In the data rows, the value 50 means zero.
Some points, one per row:
tensor([68, 49, 60, 34, 32, 40, 64, 41, 58, 44, 76, 50, 41, 53, 37, 61, 55, 40, 65, 61, 68, 56, 56, 57, 64, 54, 56, 43,
        63, 48, 50, 58])
tensor([44, 57, 58, 54, 69, 61, 32, 59, 55, 67, 35, 63, 39, 35, 66, 67, 66, 51, 57, 52, 54, 44, 45, 38, 58, 56, 52, 54,
        54, 58, 52, 55])
tensor([66, 38, 48, 47, 62, 39, 52, 50, 47, 44, 48, 59, 46, 46, 74, 61, 62, 57, 62, 41, 76, 47, 50, 40, 55, 72, 73, 55,
        65, 62, 64, 70])
tensor([33, 74, 69, 58, 53, 49, 45, 53, 52, 54, 50, 43, 56, 52, 50, 45, 42, 35, 32, 67, 31, 67, 66, 67, 18, 34, 21, 33,
        39, 21, 27, 36])
tensor([57, 63, 18, 62, 50, 61, 34, 68, 58, 62, 58, 35, 62, 53, 51, 55, 38, 64, 66, 39, 53, 40, 34, 54, 55, 35, 29, 42,
        42, 67, 50, 58])
tensor([53, 44, 54, 35, 47, 41, 38, 60, 53, 54, 44, 62, 45, 31, 60, 57, 47, 64, 68, 42, 67, 38, 34, 36, 48, 60, 74, 62,
        69, 51, 82, 61])
tensor([40, 51, 77, 60, 51, 49, 58, 40, 57, 51, 50, 52, 29, 41, 68, 67, 59, 43, 52, 50, 40, 59, 55, 57, 48, 45, 56, 53,
        42, 58, 44, 45])
tensor([69, 26, 54, 34, 53, 68, 48, 61, 40, 66, 28, 62, 38, 51, 51, 45, 51, 53, 70, 39, 57, 56, 34, 51, 53, 40, 59, 53,
        41, 63, 56, 49])
tensor([42, 52, 64, 63, 38, 38, 65, 41, 43, 44, 49, 52, 49, 47, 51, 51, 52, 54, 53, 52, 53, 41, 43, 50, 54, 50, 56, 50,
        54, 51, 52, 53])
tensor([58, 45, 49, 45, 42, 51, 55, 54, 41, 41, 60, 32, 62, 65, 38, 45, 40, 65, 68, 32, 63, 35, 43, 41, 73, 67, 60, 59,
        66, 63, 59, 65])
tensor([48, 43, 42, 47, 49, 53, 47, 49, 43, 42, 30, 64, 27, 44, 53, 66, 70, 48, 54, 50, 46, 52, 46, 47, 62, 42, 50, 56,
        35, 55, 45, 45])
tensor([54, 38, 29, 29, 56, 47, 38, 56, 44, 52, 50, 49, 41, 51, 46, 59, 54, 53, 42, 45, 49, 49, 45, 55, 36, 57, 47, 50,
        49, 47, 45, 58])
tensor([59, 30, 42, 39, 61, 66, 32, 63, 68, 69, 26, 64, 35, 24, 57, 60, 61, 35, 47, 56, 45, 59, 56, 60, 44, 41, 40, 56,
        35, 41, 48, 51])
tensor([58, 45, 29, 35, 43, 45, 71, 40, 38, 47, 32, 68, 51, 39, 64, 60, 65, 65, 60, 40, 64, 48, 38, 45, 57, 66, 59, 56,
        61, 55, 59, 56])
tensor([50, 50, 50, 45, 51, 59, 49, 48, 50, 50, 41, 53, 53, 60, 56, 54, 57, 51, 56, 53, 62, 47, 51, 54, 50, 54, 57, 49,
        55, 47, 52, 51])
tensor([53, 37, 42, 45, 53, 51, 47, 50, 57, 57, 37, 56, 51, 50, 62, 51, 58, 42, 46, 60, 52, 56, 60, 60, 46, 41, 40, 50,
        42, 46, 40, 45])
tensor([72, 35, 36, 35, 34, 44, 61, 34, 29, 48, 60, 36, 51, 54, 32, 41, 39, 50, 63, 44, 38, 48, 53, 53, 48, 62, 58, 53,
        50, 47, 53, 54])
tensor([44, 37, 51, 52, 42, 53, 62, 51, 46, 49, 56, 32, 65, 68, 34, 38, 39, 55, 53, 42, 49, 50, 50, 54, 64, 45, 47, 53,
        44, 44, 55, 46])
tensor([53, 38, 43, 47, 44, 50, 50, 51, 51, 51, 49, 54, 48, 50, 52, 54, 52, 45, 34, 67, 32, 59, 67, 69, 24, 36, 42, 42,
        37, 35, 29, 42])
tensor([38, 66, 55, 53, 62, 57, 49, 42, 62, 55, 39, 74, 51, 45, 57, 55, 67, 55, 64, 36, 71, 39, 41, 41, 68, 63, 60, 74,
        73, 71, 63, 61])
tensor([45, 58, 56, 44, 58, 47, 57, 44, 50, 50, 60, 40, 57, 51, 49, 50, 54, 42, 50, 49, 45, 45, 58, 50, 54, 44, 42, 47,
        44, 51, 51, 51])
tensor([59, 32, 38, 07, 47, 48, 50, 43, 47, 60, 48, 48, 40, 47, 30, 56, 49, 61, 54, 50, 53, 28, 53, 58, 54, 56, 41, 38,
        58, 46, 52, 70])
tensor([51, 40, 53, 65, 51, 51, 46, 52, 52, 51, 48, 61, 46, 35, 59, 52, 45, 51, 63, 53, 56, 49, 41, 40, 41, 59, 60, 69,
        51, 55, 61, 52])
tensor([33, 53, 71, 43, 21, 53, 79, 62, 36, 46, 44, 54, 34, 45, 43, 30, 50, 75, 59, 76, 48, 65, 41, 67, 35, 45, 58, 57,
        52, 55, 38, 62])
tensor([53, 45, 47, 42, 51, 58, 32, 64, 54, 58, 50, 49, 45, 46, 52, 56, 52, 54, 49, 57, 45, 37, 48, 50, 59, 54, 55, 48,
        57, 46, 54, 60])
tensor([38, 63, 66, 63, 54, 59, 48, 60, 61, 60, 51, 44, 41, 46, 53, 52, 50, 57, 55, 32, 60, 36, 32, 39, 58, 57, 64, 63,
        59, 62, 65, 62])
tensor([39, 57, 50, 49, 52, 50, 53, 47, 51, 54, 56, 54, 40, 49, 46, 49, 59, 44, 41, 59, 42, 57, 58, 60, 48, 47, 41, 43,
        53, 39, 47, 45])
tensor([50, 49, 49, 52, 50, 44, 53, 45, 47, 44, 43, 58, 41, 43, 42, 59, 53, 54, 55, 42, 60, 37, 47, 43, 57, 67, 60, 56,
        56, 52, 57, 60])
tensor([52, 40, 42, 42, 49, 56, 55, 51, 51, 59, 54, 54, 52, 41, 39, 46, 48, 69, 64, 34, 63, 35, 35, 41, 65, 65, 61, 59,
        57, 67, 59, 77])
tensor([49, 54, 56, 49, 47, 46, 55, 47, 44, 47, 38, 70, 41, 39, 57, 64, 65, 43, 42, 52, 42, 56, 56, 53, 48, 47, 45, 46,
        42, 55, 40, 42])
tensor([50, 65, 64, 64, 73, 59, 44, 60, 71, 58, 59, 67, 45, 45, 59, 53, 49, 60, 72, 45, 52, 46, 41, 40, 67, 66, 67, 69,
        55, 67, 67, 57])
tensor([50, 55, 52, 51, 34, 38, 56, 44, 45, 36, 50, 41, 56, 54, 53, 46, 49, 51, 47, 61, 45, 58, 61, 58, 46, 44, 51, 42,
        49, 41, 47, 45])
tensor([59, 46, 58, 48, 75, 56, 48, 57, 69, 74, 52, 62, 27, 46, 64, 57, 59, 45, 57, 51, 49, 57, 46, 58, 48, 62, 58, 41,
        49, 50, 51, 39])
tensor([55, 36, 52, 45, 52, 60, 55, 54, 49, 47, 43, 48, 51, 48, 49, 53, 45, 49, 49, 42, 50, 47, 52, 52, 55, 58, 51, 55,
        55, 51, 52, 55])
tensor([62, 37, 67, 41, 53, 37, 54, 48, 52, 48, 41, 67, 32, 27, 64, 66, 65, 57, 66, 39, 74, 36, 45, 32, 68, 65, 57, 50,
        37, 62, 56, 70])
tensor([41, 57, 47, 47, 67, 60, 36, 64, 69, 35, 35, 68, 48, 56, 65, 77, 52, 66, 51, 61, 57, 40, 39, 29, 55, 73, 56, 56,
        72, 65, 73, 66])
tensor([47, 55, 62, 50, 24, 33, 67, 29, 40, 35, 53, 48, 59, 59, 45, 37, 38, 47, 43, 55, 36, 52, 56, 60, 47, 29, 47, 43,
        51, 38, 39, 40])
tensor([43, 63, 64, 59, 46, 48, 59, 45, 49, 44, 35, 69, 35, 24, 56, 69, 63, 51, 58, 42, 61, 48, 42, 47, 64, 56, 59, 58,
        60, 47, 63, 52])
tensor([37, 66, 72, 75, 59, 57, 47, 54, 54, 74, 33, 56, 54, 27, 50, 69, 60, 58, 48, 32, 47, 42, 47, 67, 60, 68, 59, 64,
        56, 59, 52, 56])
tensor([61, 59, 59, 35, 56, 44, 52, 51, 57, 66, 13, 68, 31, 34, 68, 62, 64, 61, 50, 44, 51, 40, 46, 45, 70, 62, 54, 45,
        31, 58, 54, 65])
tensor([72, 30, 47, 38, 55, 28, 52, 52, 58, 46, 54, 51, 64, 38, 55, 36, 54, 55, 30, 57, 54, 50, 58, 45, 55, 53, 44, 33,
        41, 52, 54, 55])
tensor([53, 48, 54, 43, 53, 55, 46, 51, 55, 62, 41, 56, 50, 47, 71, 54, 77, 49, 58, 29, 66, 46, 45, 50, 59, 62, 68, 54,
        64, 63, 61, 55])
tensor([56, 46, 46, 45, 62, 62, 38, 64, 63, 64, 49, 49, 55, 51, 52, 60, 55, 51, 43, 52, 49, 59, 54, 49, 44, 43, 48, 45,
        48, 45, 42, 44])
tensor([41, 57, 55, 52, 36, 44, 64, 35, 30, 37, 44, 60, 45, 52, 48, 52, 55, 54, 54, 50, 51, 42, 47, 50, 51, 52, 52, 55,
        50, 54, 49, 57])
Then 10 other points, each followed by its number:
tensor([57, 40, 45, 38, 54, 53, 48, 59, 55, 50, 48, 64, 42, 40, 54, 57, 57, 50, 45, 56, 47, 48, 43, 52, 47, 64, 57, 48,
        47, 57, 51, 54]) 0
tensor([55, 49, 36, 47, 36, 30, 55, 35, 39, 43, 45, 53, 31, 44, 46, 59, 59, 31, 41, 61, 43, 59, 69, 61, 50, 31, 35, 35,
        51, 35, 27, 60]) 1
tensor([40, 52, 52, 55, 41, 42, 59, 40, 48, 42, 60, 45, 58, 55, 48, 45, 50, 50, 49, 45, 59, 44, 47, 41, 63, 63, 52, 61,
        64, 51, 64, 52]) 2
tensor([44, 54, 57, 55, 39, 42, 58, 40, 51, 49, 43, 66, 40, 43, 57, 54, 58, 64, 54, 44, 50, 39, 47, 43, 58, 59, 41, 52,
        59, 47, 57, 64]) 3
tensor([52, 47, 49, 39, 73, 63, 27, 57, 69, 54, 43, 61, 45, 35, 60, 56, 58, 63, 62, 42, 63, 43, 50, 41, 55, 67, 57, 56,
        59, 55, 62, 59]) 4
tensor([59, 36, 47, 13, 46, 61, 51, 70, 72, 70, 59, 57, 13, 35, 37, 63, 58, 47, 35, 72, 39, 61, 71, 73, 39, 32, 31, 24,
        44, 31, 46, 57]) 5
tensor([56, 37, 38, 52, 46, 49, 52, 39, 54, 47, 50, 50, 47, 45, 54, 48, 49, 49, 49, 47, 46, 55, 52, 49, 46, 48, 50, 49,
        51, 44, 49, 44]) 6
tensor([33, 57, 62, 71, 55, 56, 45, 61, 48, 57, 54, 35, 54, 60, 62, 52, 45, 49, 30, 62, 49, 41, 61, 41, 36, 55, 39, 46,
        51, 55, 44, 36]) 7
tensor([60, 40, 42, 42, 43, 51, 45, 43, 38, 40, 35, 62, 36, 48, 54, 54, 58, 31, 30, 71, 32, 73, 68, 72, 30, 29, 31, 21,
        32, 29, 24, 18]) 8
tensor([53, 49, 43, 48, 53, 63, 51, 73, 53, 52, 37, 62, 44, 45, 53, 59, 76, 55, 58, 34, 56, 37, 41, 36, 57, 54, 57, 60,
        62, 56, 52, 61]) 9
Which two of these numbered points are nearest to each point below by angle, seen from the average point of the first points? Their numbers follow each, nearest first.
tensor([55, 47, 47, 46, 39, 48, 51, 43, 34, 36, 65, 35, 70, 68, 32, 32, 40, 50, 57, 45, 56, 49, 44, 47, 63, 56, 76, 59,
        60, 57, 59, 61]) > 2 6
tensor([46, 58, 55, 57, 60, 59, 44, 65, 57, 61, 46, 50, 56, 56, 42, 47, 47, 49, 56, 51, 51, 55, 56, 45, 49, 54, 45, 49,
        51, 50, 46, 42]) > 7 8
tensor([63, 35, 42, 40, 60, 57, 50, 57, 52, 60, 43, 66, 38, 45, 61, 56, 65, 50, 60, 48, 50, 44, 45, 52, 51, 55, 56, 53,
        47, 48, 61, 52]) > 0 9
tensor([37, 52, 55, 54, 44, 44, 54, 47, 40, 42, 39, 61, 35, 45, 56, 66, 59, 55, 66, 39, 54, 36, 45, 35, 59, 59, 55, 58,
        57, 58, 55, 65]) > 3 9
tensor([49, 43, 40, 66, 61, 65, 34, 80, 63, 59, 57, 28, 61, 60, 55, 47, 40, 43, 35, 60, 46, 56, 59, 44, 41, 47, 24, 43,
        59, 50, 42, 34]) > 7 6
tensor([33, 47, 59, 56, 54, 45, 48, 56, 49, 44, 57, 46, 57, 56, 39, 42, 47, 52, 55, 42, 54, 33, 50, 40, 60, 52, 53, 68,
        60, 52, 64, 65]) > 2 7
tensor([41, 56, 57, 69, 51, 60, 43, 61, 54, 68, 30, 62, 31, 40, 56, 56, 61, 52, 59, 43, 55, 38, 41, 41, 61, 53, 61, 59,
        64, 55, 66, 69]) > 9 4
tensor([50, 51, 48, 48, 48, 48, 59, 45, 51, 36, 67, 35, 65, 64, 32, 42, 41, 53, 62, 42, 67, 44, 48, 43, 61, 56, 65, 66,
        56, 52, 52, 58]) > 2 6
tensor([35, 57, 64, 74, 41, 51, 52, 53, 44, 53, 57, 49, 67, 65, 41, 45, 36, 51, 52, 56, 50, 49, 54, 51, 41, 48, 39, 47,
        44, 52, 41, 53]) > 7 2
tensor([53, 48, 47, 47, 53, 53, 42, 54, 47, 44, 71, 37, 61, 61, 30, 41, 32, 59, 60, 46, 74, 35, 35, 29, 71, 63, 60, 64,
        66, 70, 61, 59]) > 2 4
tensor([74, 38, 47, 31, 55, 64, 51, 60, 65, 63, 48, 38, 57, 56, 43, 57, 55, 56, 32, 51, 53, 49, 47, 62, 49, 38, 47, 46,
        60, 51, 44, 50]) > 5 8
tensor([49, 48, 47, 42, 52, 53, 50, 48, 49, 54, 44, 68, 41, 41, 71, 63, 56, 39, 43, 60, 52, 59, 55, 60, 44, 40, 39, 38,
        45, 32, 44, 34]) > 8 1
tensor([59, 29, 29, 36, 59, 69, 49, 44, 39, 43, 24, 77, 21, 47, 64, 70, 62, 71, 68, 61, 57, 48, 42, 42, 67, 61, 57, 55,
        35, 66, 49, 49]) > 0 4
tensor([40, 57, 49, 61, 35, 44, 54, 53, 40, 44, 44, 40, 41, 56, 58, 49, 47, 42, 30, 63, 41, 50, 61, 44, 45, 56, 41, 53,
        58, 53, 53, 44]) > 7 1
tensor([57, 29, 40, 40, 49, 54, 46, 51, 52, 52, 45, 56, 47, 41, 56, 50, 55, 56, 58, 52, 49, 36, 35, 49, 60, 69, 51, 56,
        57, 45, 55, 66]) > 0 4
tensor([46, 40, 57, 45, 35, 67, 47, 63, 47, 63, 28, 77, 29, 27, 57, 56, 74, 77, 81, 52, 51, 32, 24, 42, 60, 61, 69, 61,
        62, 63, 56, 82]) > 9 4
tensor([37, 61, 60, 81, 64, 62, 38, 60, 54, 66, 42, 65, 42, 40, 63, 63, 56, 57, 56, 52, 42, 46, 50, 53, 52, 46, 42, 42,
        60, 52, 51, 45]) > 7 4
tensor([57, 42, 45, 39, 48, 48, 54, 45, 54, 50, 48, 57, 49, 40, 60, 56, 52, 35, 26, 71, 35, 66, 63, 67, 26, 34, 40, 35,
        29, 34, 24, 38]) > 8 1
tensor([48, 51, 53, 51, 45, 21, 57, 40, 42, 44, 45, 47, 47, 52, 54, 50, 55, 53, 56, 57, 47, 53, 47, 56, 51, 45, 54, 53,
        56, 45, 40, 52]) > 1 8
tensor([52, 46, 45, 48, 49, 46, 54, 48, 49, 54, 48, 60, 46, 41, 52, 58, 53, 57, 54, 54, 53, 37, 41, 44, 50, 58, 50, 51,
        59, 49, 50, 59]) > 3 0
tensor([67, 26, 37, 34, 55, 60, 39, 41, 57, 55, 66, 39, 71, 62, 39, 40, 34, 50, 45, 52, 60, 53, 50, 47, 46, 52, 46, 43,
        51, 45, 46, 50]) > 6 8
tensor([49, 51, 50, 43, 62, 64, 31, 56, 57, 64, 44, 53, 50, 35, 52, 58, 51, 51, 52, 52, 50, 46, 46, 48, 54, 45, 48, 55,
        49, 52, 59, 55]) > 4 5
tensor([38, 62, 64, 62, 36, 13, 76, 36, 21, 35, 36, 40, 31, 43, 49, 32, 44, 35, 52, 50, 45, 52, 49, 56, 50, 46, 50, 44,
        48, 27, 49, 52]) > 1 2
tensor([49, 52, 46, 47, 42, 43, 60, 38, 40, 48, 42, 57, 42, 41, 56, 60, 59, 38, 49, 53, 49, 51, 53, 52, 50, 55, 58, 46,
        53, 50, 46, 47]) > 1 8
tensor([74, 18, 24, 24, 35, 51, 55, 44, 44, 48, 48, 36, 50, 52, 50, 51, 55, 55, 46, 45, 60, 58, 45, 42, 49, 61, 32, 50,
        41, 62, 46, 43]) > 6 8
tensor([50, 58, 52, 52, 34, 24, 64, 36, 32, 32, 53, 51, 39, 54, 48, 47, 47, 48, 52, 56, 47, 55, 45, 47, 46, 50, 45, 43,
        51, 40, 43, 42]) > 1 8
tensor([53, 51, 60, 64, 37, 33, 65, 34, 35, 39, 59, 44, 51, 55, 52, 54, 38, 50, 55, 50, 58, 44, 53, 54, 48, 64, 65, 55,
        54, 53, 61, 46]) > 2 6
tensor([55, 49, 49, 45, 69, 57, 49, 51, 58, 59, 52, 42, 55, 44, 44, 51, 48, 63, 56, 48, 57, 46, 48, 44, 55, 56, 52, 60,
        57, 50, 53, 56]) > 4 2
tensor([37, 56, 64, 56, 62, 58, 35, 63, 65, 61, 35, 56, 40, 41, 59, 53, 49, 61, 63, 35, 65, 38, 39, 43, 68, 61, 67, 57,
        62, 66, 69, 62]) > 4 9
tensor([54, 38, 44, 46, 49, 48, 52, 47, 49, 48, 44, 48, 53, 45, 54, 48, 45, 32, 32, 70, 35, 67, 69, 72, 34, 35, 38, 33,
        29, 31, 42, 38]) > 8 1
tensor([63, 32, 36, 42, 53, 50, 43, 51, 47, 48, 51, 54, 45, 55, 55, 42, 55, 54, 47, 57, 55, 54, 46, 50, 48, 52, 50, 51,
        47, 45, 54, 53]) > 6 8
tensor([18, 52, 55, 53, 57, 55, 52, 58, 47, 66, 49, 56, 46, 34, 57, 60, 70, 53, 51, 32, 55, 45, 31, 35, 50, 56, 60, 58,
        56, 55, 65, 61]) > 9 4
tensor([71, 34, 21, 36, 62, 58, 49, 54, 56, 51, 46, 58, 42, 47, 56, 52, 60, 60, 50, 36, 59, 41, 42, 43, 55, 58, 56, 59,
        66, 48, 49, 63]) > 9 4
tensor([42, 54, 61, 80, 24, 24, 74, 32, 34, 18, 40, 68, 35, 32, 55, 55, 61, 53, 68, 35, 56, 45, 52, 46, 59, 60, 59, 64,
        64, 50, 56, 55]) > 3 2
tensor([72, 41, 54, 45, 56, 58, 60, 63, 58, 65, 54, 47, 50, 45, 46, 45, 50, 55, 43, 45, 53, 37, 32, 45, 64, 48, 81, 51,
        65, 56, 64, 54]) > 9 0
tensor([45, 64, 62, 55, 43, 36, 61, 40, 39, 39, 45, 63, 47, 42, 53, 61, 66, 51, 54, 49, 57, 43, 45, 41, 60, 51, 54, 50,
        57, 51, 52, 55]) > 3 2
tensor([50, 48, 47, 46, 65, 71, 48, 70, 69, 63, 50, 48, 44, 49, 53, 51, 53, 40, 46, 51, 45, 47, 57, 53, 48, 47, 52, 51,
        48, 50, 42, 52]) > 5 7
tensor([55, 41, 51, 42, 57, 59, 29, 54, 64, 53, 59, 45, 60, 50, 52, 40, 51, 49, 53, 36, 51, 49, 52, 47, 66, 49, 57, 47,
        47, 52, 59, 62]) > 4 2
tensor([67, 26, 35, 35, 55, 57, 43, 46, 52, 54, 46, 57, 34, 31, 58, 72, 59, 53, 55, 45, 50, 45, 51, 48, 55, 53, 51, 56,
        56, 52, 56, 46]) > 0 4
tensor([58, 54, 51, 57, 50, 49, 44, 46, 43, 50, 56, 39, 50, 60, 38, 49, 43, 56, 45, 52, 29, 56, 64, 60, 52, 36, 41, 35,
        57, 50, 24, 58]) > 1 8
tensor([53, 26, 54, 52, 57, 40, 53, 52, 53, 49, 47, 45, 48, 39, 38, 46, 55, 63, 53, 40, 51, 51, 55, 55, 80, 36, 41, 63,
        48, 51, 44, 76]) > 1 3
tensor([59, 45, 40, 43, 44, 41, 57, 42, 42, 44, 44, 52, 39, 40, 55, 52, 56, 40, 35, 61, 42, 61, 57, 60, 36, 45, 44, 41,
        36, 35, 44, 31]) > 8 1
tensor([69, 32, 32, 32, 71, 64, 41, 65, 65, 50, 49, 55, 44, 40, 55, 54, 55, 50, 58, 47, 45, 51, 50, 48, 56, 53, 49, 52,
        47, 63, 54, 59]) > 0 4
tensor([63, 41, 55, 32, 44, 52, 60, 53, 54, 51, 46, 54, 58, 63, 38, 42, 40, 45, 36, 56, 36, 74, 58, 72, 44, 29, 32, 39,
        32, 39, 40, 24]) > 8 5
tensor([62, 35, 37, 36, 51, 60, 29, 82, 70, 54, 53, 47, 56, 50, 60, 29, 65, 63, 50, 61, 49, 59, 62, 40, 47, 45, 49, 28,
        47, 45, 54, 31]) > 5 8
tensor([46, 51, 40, 43, 50, 50, 53, 50, 47, 54, 42, 60, 39, 41, 56, 51, 53, 51, 48, 40, 64, 33, 36, 49, 62, 51, 45, 57,
        51, 55, 43, 48]) > 9 3
tensor([55, 40, 40, 49, 68, 61, 35, 61, 75, 52, 40, 55, 41, 43, 70, 60, 60, 47, 61, 48, 42, 49, 47, 39, 55, 54, 50, 56,
        36, 60, 66, 50]) > 4 0
tensor([61, 40, 45, 42, 46, 51, 51, 56, 56, 53, 59, 51, 58, 48, 52, 34, 47, 51, 45, 49, 53, 54, 51, 50, 50, 46, 51, 41,
        51, 45, 49, 41]) > 6 8
tensor([42, 53, 42, 18, 75, 54, 56, 67, 47, 63, 46, 65, 61, 44, 24, 30, 51, 59, 41, 55, 50, 49, 51, 58, 56, 41, 64, 52,
        51, 45, 73, 50]) > 5 0
tensor([44, 47, 52, 64, 53, 59, 54, 58, 51, 55, 48, 45, 44, 48, 50, 45, 48, 53, 57, 59, 51, 53, 46, 54, 46, 50, 60, 52,
        48, 52, 44, 52]) > 7 6
tensor([44, 79, 56, 50, 21, 40, 44, 32, 62, 55, 53, 43, 32, 34, 79, 48, 59, 81, 60, 47, 50, 60, 51, 79, 51, 77, 59, 40,
        54, 52, 67, 47]) > 3 2
tensor([58, 40, 40, 42, 50, 46, 48, 40, 42, 54, 43, 58, 45, 42, 55, 47, 58, 41, 43, 60, 41, 61, 59, 57, 37, 51, 36, 47,
        42, 45, 44, 32]) > 8 6
tensor([46, 61, 56, 57, 48, 58, 47, 56, 47, 49, 38, 59, 41, 38, 58, 54, 57, 67, 61, 39, 63, 35, 34, 32, 68, 71, 65, 65,
        64, 68, 69, 64]) > 9 4
tensor([49, 55, 54, 61, 59, 56, 51, 52, 60, 55, 52, 50, 41, 45, 47, 52, 53, 45, 47, 45, 52, 49, 50, 36, 52, 53, 55, 46,
        52, 65, 51, 55]) > 7 4
tensor([47, 54, 48, 61, 50, 51, 53, 51, 50, 57, 59, 45, 60, 64, 26, 45, 41, 69, 64, 45, 58, 38, 27, 44, 55, 54, 54, 57,
        78, 56, 61, 54]) > 2 3
tensor([44, 64, 58, 59, 47, 48, 45, 40, 48, 56, 54, 46, 52, 58, 47, 53, 43, 51, 45, 55, 56, 48, 39, 54, 48, 46, 51, 42,
        47, 57, 48, 55]) > 7 2
tensor([53, 40, 29, 29, 55, 58, 59, 52, 57, 61, 46, 60, 49, 64, 47, 57, 52, 55, 30, 45, 57, 44, 50, 58, 39, 36, 35, 46,
        45, 50, 46, 45]) > 5 8
tensor([64, 34, 40, 35, 54, 60, 42, 65, 58, 54, 54, 50, 55, 47, 41, 45, 47, 41, 40, 60, 48, 58, 54, 56, 50, 45, 46, 48,
        43, 35, 35, 46]) > 5 8
tensor([43, 49, 47, 63, 46, 30, 66, 41, 36, 34, 49, 44, 50, 52, 44, 47, 53, 43, 51, 49, 50, 56, 52, 55, 59, 41, 53, 49,
        49, 56, 45, 51]) > 1 2
tensor([44, 68, 48, 61, 40, 38, 56, 41, 49, 58, 26, 64, 43, 56, 75, 74, 61, 75, 59, 35, 61, 32, 50, 27, 63, 52, 55, 60,
        79, 65, 52, 64]) > 3 9
tensor([61, 44, 35, 35, 51, 46, 54, 47, 42, 52, 51, 57, 39, 47, 50, 51, 53, 62, 57, 40, 57, 52, 38, 48, 52, 58, 52, 54,
        52, 64, 49, 45]) > 0 6
tensor([44, 53, 60, 61, 28, 37, 66, 34, 38, 45, 39, 53, 51, 36, 57, 66, 42, 49, 41, 43, 42, 50, 55, 63, 48, 55, 48, 47,
        48, 52, 43, 45]) > 1 8
tensor([49, 40, 58, 56, 63, 61, 07, 55, 49, 55, 60, 40, 54, 57, 45, 45, 41, 59, 53, 13, 64, 43, 35, 42, 53, 60, 67, 54,
        70, 64, 51, 68]) > 4 9
tensor([55, 53, 45, 56, 72, 78, 31, 71, 71, 76, 33, 49, 41, 43, 60, 60, 58, 59, 51, 50, 54, 53, 52, 52, 46, 52, 50, 48,
        51, 48, 48, 45]) > 4 9
tensor([39, 50, 44, 47, 48, 49, 61, 41, 38, 34, 47, 54, 55, 51, 50, 43, 52, 55, 49, 51, 53, 50, 36, 50, 60, 59, 61, 52,
        54, 61, 60, 47]) > 2 6
tensor([37, 65, 47, 55, 53, 61, 66, 60, 55, 54, 38, 42, 45, 45, 66, 61, 64, 51, 41, 46, 39, 52, 56, 54, 46, 62, 46, 47,
        49, 50, 52, 58]) > 7 8
tensor([28, 62, 66, 67, 50, 52, 44, 53, 53, 55, 52, 49, 57, 56, 46, 50, 47, 42, 48, 59, 36, 58, 57, 57, 45, 46, 43, 44,
        42, 42, 41, 48]) > 7 8
tensor([45, 50, 40, 47, 44, 38, 65, 42, 44, 50, 59, 45, 46, 50, 46, 56, 47, 45, 41, 49, 51, 62, 57, 56, 44, 51, 45, 52,
        48, 46, 43, 45]) > 1 6
tensor([63, 35, 40, 41, 51, 39, 54, 46, 41, 47, 55, 48, 54, 56, 44, 55, 47, 47, 48, 51, 42, 46, 41, 52, 46, 49, 52, 46,
        51, 50, 52, 50]) > 6 1
tensor([38, 80, 52, 69, 47, 41, 55, 56, 51, 49, 70, 24, 69, 57, 50, 26, 38, 55, 63, 29, 67, 33, 18, 31, 68, 53, 64, 50,
        59, 60, 57, 68]) > 2 7
tensor([28, 52, 54, 58, 59, 52, 51, 53, 54, 56, 49, 57, 53, 50, 50, 40, 49, 44, 45, 47, 50, 52, 61, 46, 56, 44, 52, 47,
        44, 45, 45, 42]) > 7 8
tensor([28, 58, 52, 64, 49, 47, 45, 65, 53, 49, 49, 40, 40, 44, 52, 44, 67, 59, 57, 39, 45, 32, 31, 29, 72, 54, 67, 69,
        66, 55, 64, 72]) > 9 2
tensor([54, 45, 49, 45, 44, 51, 49, 52, 48, 51, 42, 53, 58, 52, 44, 50, 47, 43, 40, 61, 36, 51, 57, 60, 46, 46, 39, 49,
        45, 38, 45, 41]) > 8 1
tensor([39, 49, 60, 56, 51, 50, 42, 66, 55, 59, 63, 43, 71, 68, 21, 36, 34, 56, 48, 52, 56, 57, 53, 49, 44, 46, 53, 53,
        32, 42, 49, 47]) > 7 2
tensor([55, 50, 38, 52, 53, 58, 44, 52, 58, 54, 40, 59, 46, 36, 55, 64, 55, 47, 37, 57, 36, 53, 59, 54, 47, 47, 42, 43,
        47, 43, 29, 42]) > 8 1
tensor([48, 49, 57, 47, 49, 44, 53, 48, 60, 47, 33, 59, 42, 48, 63, 58, 63, 53, 55, 44, 57, 36, 50, 47, 59, 59, 48, 52,
        64, 61, 61, 51]) > 3 9
tensor([43, 67, 68, 64, 66, 62, 35, 60, 69, 61, 49, 51, 51, 47, 44, 57, 39, 64, 61, 38, 60, 46, 36, 24, 56, 64, 72, 64,
        54, 64, 55, 70]) > 4 9
